Rotation paths and how fast each direction turns (deg/step):
Each turn is a multiple of 5 degrees from 10 to 175, or 0.
Each row of a path follows its step; steps can be skipped.
Rotation 1:
step 0: [  3  -5 -10  -6 -33  -1  47   5  32  13  -6  58   1 -12  -5 -23   5  31
  -8  -6 -10 -17   8  22  40  12  -5  18  -7 -14 -14 -14   0   3  12 -23
   4 -36  -5   3 -29 -39 -14 -28   2  -1 -13   3 -22  17 -53 -11 -19 -27
  -5   3  11  -6]
step 1: [ 19   7 -19  35   9  -5   2  26  33 -40 -14 -17  -6   5 -24 -24  15  -5
  17  11  20   7 -14  -5  17 -47   0 -19  19 -19 -20 -35  14  -4  22 -10
 -16  -7  18 -12 -27  18 -24  13  -2  24  26  42  -8   5 -51  10   3 -11
  27 -13  15  17]
step 2: [  3  14   0  25 -61   8   0 -18 -10 -27  17  -6  -6 -24  28 -19  24  28
  29 -36  20  16 -13 -11  12  -3   7   1   2  -7  -8   3  12  -7 -24 -27
 -26 -27  -2 -41 -15 -49  -2   4 -32 -16 -11 -10 -25  -8 -27  15 -20  17
  -5 -16   6  -3]
step 3: [  3  21 -16  -3  10  15  38   8   9 -22 -44  27   4   4  -1  20   4  42
  16  -1  25   8  -5   9  33 -22  -7 -21   7  23 -20  -3 -15 -27  50 -36
  22 -35  17  -8 -13   3  12   2   0  -5   2  -3 -13  32 -25 -35  -7  18
 -25  -8  -5  31]
step 4: [ 18   2   6  21 -46   2  -2   1  25  -1 -28  16  21  -7 -16 -47  -6  21
 -29   2  -9  -8 -24  -2  27 -30  -8 -20  -2 -12 -23   0   4  25   7 -43
 -27  -8  -6 -14  22  22  -3  12 -30   5 -39  23 -31  -1 -24  18  32  -9
  14 -33   7  -8]
step 5: [ 30 -12 -21 -17  -2  11  17  17  20 -28  -5 -18  -4  13   1 -11   0  10
  35 -25   3 -23  16 -17  31 -14  17 -11  10  -9 -33 -11  34  35  17 -39
   2  -9 -15 -44 -14 -28  -8  -1  16 -24  -5   0 -22 -14 -16 -23 -53  24
  11  -2   8  -5]
step 6: [ -3  29   6  14 -21   1  33  18   7  -4   7  -3 -15  -5  -1   3  -2  11
   8  22  59   9   2   1  14  14 -14  -9 -25 -20 -46 -42   2 -13 -17 -32
 -20 -14  21  -3 -10  11  24  12 -19  -3 -23 -23 -14  19 -46 -39   5 -24
   5 -35  -9   7]
step 7: [ 23 -22  -7  27 -17  31   6   8  21 -39  14  20  57 -36 -22 -28  10  34
  -6  -2 -16   3   6  -4  -7 -17  18 -19 -14 -10 -40  -8  -1  -5  14 -48
  21 -13 -22 -21 -20  -8 -15   0  -6  -2  22  -1 -13 -17 -16   4  17   0
 -21  -2  -9  26]
step 8: [  6  19 -22  -1 -21  17   1  -4  40 -20  25   2 -21   6   4  -9  14  13
  -1 -10  23 -34  -2  26   5 -39   5  14   4  21  -5 -11  24   5  34 -29
  -8  14  25 -36   8  -3  46  27 -28 -23  -4  28 -33  22 -37 -10 -10   1
   1   9   4 -23]
step 9: [ 17  -8   6  17  15  18   8  16 -16 -20 -26  28   7 -19   4 -30  -1   4
   9 -10  30  33 -51  -2  21   2 -10  22  27 -48 -34  -5  24  21  -8 -23
   4 -32 -13 -20   1  -9  19  -7 -27 -18 -10  13   6   0 -25 -50   2   1
  -2 -10 -13   7]
step 10: [  9  27 -32   6 -15  31  38  21  14   4  23 -27  33   6 -17  -5  33  32
   5  12  -6 -11   2 -31  10   4  -8 -35 -16 -25  -7   6   9   3  32 -22
  13 -33  14 -39  18  14  -3  -9 -20  -7 -13  -4 -10  16 -42   9  12  20
  21  -4 -35  -3]
Speeds:
[  2   5  -3   6   3   3   8  -4   3   0   4   0   6   4   0 -15  -4  -9
   2  -1 -10   0   4  -8   5  -6  -5  -6  -9   0   0   4  -1  -5   2  -1
   2   6  11   1   4  -2 -11   4   3  -4  -3   9   7  -5  -1   3  11  -9
  -4   4  -3   4] : 115
[ -3   2   3   0   0  -5   0   2   9   8   0   5 -11  -2   1   9  -2   3
   5   0   0  -4  -6  -5   6  -4  -7   6   3  -3  -3  -3   8   2   0   0
   0  -7  -4  10   2  -8   3   4   7  -1   0  -1  10   9   1  -8   8 -10
 -11  -2  -5  11] : 125
[ 0 -3 12  3 -7 -8  4 -6 -1 11 -1  1 14  0  9 -1 -7 -3 -4  4 12  4  4 -1
  2 -8  7  7 -1 -7  0  0  1  1 -5  2 -7 -1  1 -2  9 -5  4  4 -7  4 -2 -6
  2 -1 -8  7 -1 -4 -8  3  4 -6] : 160
[ -6  -1   5   4   2  -1   2  -9   0  -2  -1  -1   0   4   9   4   4   5
  -2  -6   1   6   6   9  -8   5  -3 -11 -10  11 -10  -4   8  -4   4  -2
  -1  -3  -1   0   2  -1   3   0  -6   4   5  -3  -8   0   8   8   8   1
 -10   3  -5  10] : 85
[  2  -4   4   0   2  -1   2  -2  -3   1  -4   6 -12   4  -4  -4  -1   0
 -19   1  -6  -3  -2   4   3  -6  -4   7  -1   5  -5  -5  10   9   8  -2
 -11   5  -5  -2   1   1  -3   1   3   0   9  12   2  -5  -5   4  -3   3
  -1   6   5  -5] : 95
[  2  -1  -3  -6   1   2  -1   0   3   5   4 -12   6   9  -3   9   0  -1
  -4  -4   0  -2  10   0   3 -15  -9   1   9  -1  -5  -3   2  -8  12   1
   7  -4   7  -2  -5   3  -3  -5  -1   9   0  -6   4   2  -1  -3  -7   6
  -1  10  -3  -1] : 155
